Each named move below is a turn or a mirror, shown by a few rows before and after it. Which moves, in which order, take the first row of each later pair to the second? The first pair is answered.
T:
[  7   8   7   6  -5 -22   2  -5   0  13  -9  -9  32   9 -13   9   2 -36
 -11  12  -4   1 -17  -2  -3]  ->  [  0   1  16  13  -4 -26   4   6   3  23  -7  -2  32  16 -12   6  -5 -36
  -8  -3  -1   8 -15  20  -2]
[  2 -14   7 -28  -1   1  19 -20 -11  -6  15  14 -15 -15   7  12  -1  30
   5  10   9  -8  -2  -5  -1]  ->  [  2 -16   8 -25  -6   6  20 -13 -10   0  12  22 -12  -9   2   3  -5  30
   3   3  11  -8   0   9  -2]
[ 31  19   5   2  12  -9   8  19  18   9  34   6 -16   1  -6   6 -43  23
  -2 -11  27   1  10  17  -1]  ->  [ 31  34  -6 -11   3 -18   0   6  16  -9  29  -4  -8 -16  -8   5 -36  13
  -3  18  14  -7  12 -12  -2]
[  9  -3  18   1   8  -7   2   9  -4  10   6   6 -10  11   8  17  -5  16
   5  -3  13 -21 -12  21   1]  ->  [ 15  14  12 -11   5 -17  -4  -1 -12  -2   8  -2  -6  -9   2  15  -2   2
   7  22   1 -26 -12  -8   3]
K:
[  5   1 -12 -24   0   9  -7 -13   1 -11   5   5  -6  -1   1 -10  -4  15
   6   3   5   2  13 -14  -9]  ->  [  8  -2  -6 -18   0   6  -1  -7   1  -8   3  10  -8   5   1  -3 -11  19
   4  -5  15   6  13   1  -5]
[ 13  12 -32  -1  14  28 -19  -5  -4 -29  21  12 -30   8  -6  -6 -10  40
 -41   1   9  10  26  -9  -2]  ->  [ 14   0 -10  11  12  26   9   4 -14  -4  22  26 -23  23  -6   9 -20  55
 -37 -19  15  -2  14  23   2]
[ 31  24  12   8  32 -35  11  41  -2  -1 -15 -30  43  -1 -34  31 -20 -27
 -27  -3 -29 -30 -15  -4   3]  ->  [ 31  35  -7  -1  26 -26  -4  39   1 -20 -20 -33  35 -15 -33  20 -20 -37
 -23  16 -33 -24  -2 -23   1]
R:
[ 20  32 -28   5  27 -27 -43   8  33 -23  -6 -35   2  10 -12 -23 -13 -49
 -20  10 -13  22  32  -5   4]  ->  [ 10  28   1 -23   5 -26   4 -33 -14 -15  -5 -26  31 -27  -6  11  14 -31
  10  46 -29 -23 -12 -58   3]
[ -1  -9   8  19   8  -2  12  -5   6   9 -11  -8  21  12 -16  11   5 -17
   0  -7  -9   3 -13   0   1]  ->  [-14 -24  12   4   5  12  13 -14  -5   4 -13   4  11   8  -6   5  14   2
   4  -8  -8   0 -12  -6   1]
[ 13  16   1  11  18 -12   4  11 -26 -13 -17  -5 -16   9  16   6 -28 -11
   5 -18   1  11  -1  -5 -23]  ->  [  8  14  11   5  18  -9  16   1 -34 -13 -13  -5  -7   1  20  13 -23  -7
  13  -8  -1   1 -10 -17 -16]
[ -5  23  15  10   5 -11  19  12 -20  -6 -21   0  38  28 -27  18 -10 -22
 -25  -6  -7  -3  -4   0  -4]  ->  [-20   0  23  -7 -14  20  32 -11 -38  -6 -23  15  23  15  -8  20  11   5
 -15  -2  -9 -11  -6 -13  -6]
Q:
[  5  -4  -1  10 -12  28   2  15  -6 -19 -16 -14  -6  11 -21  -4   5   8
   2   4  21   1  18 -19   4]  ->  [  9   2  12   9 -10  20  16  15 -11 -11  -7  -8   2  13 -20  12  -2  16
   6  -1  24  -9   7 -11   7]
[-22 -10   3   2  -1   9   7 -17  -5  11 -11  -7  19   1  -2  -6  23 -15
 -13  -9   1 -14 -14   2   0]  ->  [ -9  -9  -8 -14  -1  20  -3 -17  -6  -6   2   1 -17 -14   0 -17  17   3
 -12   1  14  -8   3  -3  -3]
[ -9  15  -3   3   6 -27 -11  22  -3  12  -4   2  25  13 -21 -16  -7 -11
   6 -30 -11  17  14  23   4]  ->  [ -1  16 -24  -7   9 -10 -18  19  -3  -8   9  11 -10   1 -16 -29 -16   5
   5 -19   1  20  28  12   1]
[ -5  -5  -6  13   4 -24   6   1   0  19   4  -7  35  14   5   9 -17 -12
 -26 -20  25 -20  -6   2  13]  ->  [ -9   1 -34   0  -5  -2 -22  -6  11  -5   0 -11  -1   9  22 -23  -7 -15
 -31 -20  25  -1  21  -5   8]

Each pair is 2 to 3 moves apart.
[-25 -26  -7   2   3  -7 -30 -16   1   5 -20  10  12   0  31 -21  24 -32
   4  -3 -23  29  28 -25   6]  ->  [-18 -14  -4   4   4 -18 -21 -13  -6   9 -16   8  24  -7  18 -11  22 -36
   5   9 -27  16   8 -35  11]
R then R
[  6   0  21  -9  -3   5  38 -10 -20   1   6  24  -6 -11  -1  17 -27  22
  -7   7  10 -33 -27  -4   3]  ->  [-21 -18  -4   4  -2  30  -2   7   6  -6 -23  18 -35  16  11 -25  -6   6
 -24 -22  10   9  10  19  -3]
R then Q then Q
[ -5 -32 -18  -8 -13  13  17 -37 -22 -11   1 -11 -14 -21   4   7  10  13
  27   8  -8 -26 -20 -19   8]  ->  [-17 -49  -8   7 -13   6  24 -27 -17  10 -15  -6   6  -1   3  14  15   6
  27 -14  -8 -17 -27   6   5]
Q then T
[-10  13 -14  -7  -2  -6 -13  -8  13 -28  26  -2  -6   2 -14 -22  -7  -1
 -20   9  26   8  21 -29  -1]  ->  [-33   1   1   8 -11 -10   3 -19  -5 -13   3 -10  37   8 -13  -5  20 -20
  -8   6   5  -6  -2 -37   9]
Q then Q then R
[ 10 -10 -19 -18  -1  10  20 -17  -3   0  17  13 -17 -19  15   8  13  11
   6  -5  -7 -14   5 -10  -2]  ->  [  5  -7 -28   4   8  -5  -7   1  18  -1  -4  -3  -2  -3  14 -11  19 -26
 -11 -10 -20   9  18   4   2]
Q then Q then R
[  3 -29   5   0  10  19   3  -9  -4  21  11  20 -34  12  23 -12   0  45
  14 -27  20  13 -20  27   7]  ->  [  6  -4  16   4   6 -21   9 -23 -19  21  -3 -17  36  -9   4  13  15   2
  23  22 -12 -13 -53 -23  14]
T then Q
[ -5  -5  -9  -4  -7  16 -16  -5  11  -8 -16 -11 -16  -8   4 -22  18 -10
  -4   9  -5  18  14  -7  -8]  ->  [ -1   3   2  -7  -9  -2  -4 -15   3  -8 -17 -17  12 -20  -1  -5  13 -18
   5  27 -13  -1  -2 -26  -4]
R then R
[  1 -11   3  -8  -6  10  19   8  -8  18  14  15 -11   6  -2   4  15  43
  -8  -7  16  -2   7   7 -20]  ->  [ -2  -3  -8  16   5  -7  -5  25  10  12   5  -3   4  25  -8  -2   6  11
 -25 -17  13  11  12  22 -18]
R then Q
[ 16   4   3  22  27  -7 -22  31   0  14 -18 -15 -17  26  -3 -12 -22   5
 -10 -19  -9  15   3   5 -16]  ->  [  8   7   1  18  18 -11 -29  14  -1   1 -27 -26   3  12   0 -15  -2 -18
  -7   4 -31  11  -4 -25 -13]
Q then R then Q
[ 13  19 -23  -2   6  -7 -13   4   5 -10  10 -10 -10  -3  -4   9 -12  -4
  -5  23  -2  -4   6  -7  -1]  ->  [-20 -13  -4  -4 -10  14   5 -12 -11   3  -3   8  -4   5  14   4  16   9
  10   7 -11  -8  -6   0  -2]
R then Q then R
[ -9  -6  31  26   9 -34   1  10  13   9 -15 -24  51  17 -23  11  12 -56
  -8  -4 -17 -13 -32  12   3]  ->  [ 24  22   3  15  20 -45 -20  22  33 -15  11 -21  27   5 -34  -2 -16 -56
 -20  10  -6   0  -7   2   2]
Q then T then R
[ -5 -11  22  12  -9  -9   0  -6 -24  13   0  -2  12 -17   8   6  25 -17
  29 -14  -2  -3  -5  -1 -13]  ->  [  3  -6  21  19   1 -22  -4   5 -17  13   1  -8  15 -16   4   9  18 -26
  26  -8  -5   2  -6   4  -5]
R then R then R
[-18  -2  -7  13  12  -3 -17  -7  21   1  -9 -22  23   1  -5 -18  23 -20
  19  21 -19  11 -22 -33  -1]  ->  [-16  -4   8  23  12  -5  -7  -2  16  14  -6 -17  32  11 -10  -7  19 -19
  18  10 -12   6 -30 -20   1]
T then R then T
[  7  -3  -6 -18   3  10 -18   3  11 -19  13  22 -39 -26  -4 -11 -36  25
   0 -17   1  -3  16   9   0]  ->  [ -2   4   3  10   0 -26 -22   9  21 -10 -20 -13  31 -15 -17   2 -16 -39
   1 -10 -32  -5  -2  -5   4]
Q then Q then R
[  8 -29  28   6  -1 -16  -3  33 -11  35  11   4  16  34  18  -2 -37   9
   7 -29  22 -14 -16  20   4]  ->  [ 21 -24  12 -26  -9   2 -10  15 -14   5  27  18 -28   9  28 -16 -40  35
  10  -7  31 -13   6  -8  -3]
R then Q then Q
[-20 -16  11  34  13  -5   7  16  -3  21 -15  -4  31  24  -2  13   0 -15
  -7 -22 -12  15 -11  32   5]  ->  [-28 -21  -5 -10  -9  27   3 -26 -21  -7 -19   2   5 -14  14  -2  30   2
   9  16 -22   7   2 -24   7]
T then R
[ 15   2   3   9  20   0  -4  43  19   3  -1   9 -14  19 -13  -7 -22   5
 -14 -17  27   7   4  28   1]  ->  [-28 -27  16   9  -3  25  13   6  -3   8 -27   3  19  16   6  -2  29  -6
   5 -13  -6  -3 -16   6   3]
R then R then Q
[-19   5   4 -16  -4  -1 -16 -25  -3 -15  -6  -2 -17  -2   9  -5  34   0
  -5  26  -8 -11   9 -35   4]  ->  [  0  27  -1   1  10 -24 -33   1  14 -17  -6 -14  -4   3  -7  -4  21 -27
 -18  21  -9   1  17 -18   6]
R then R
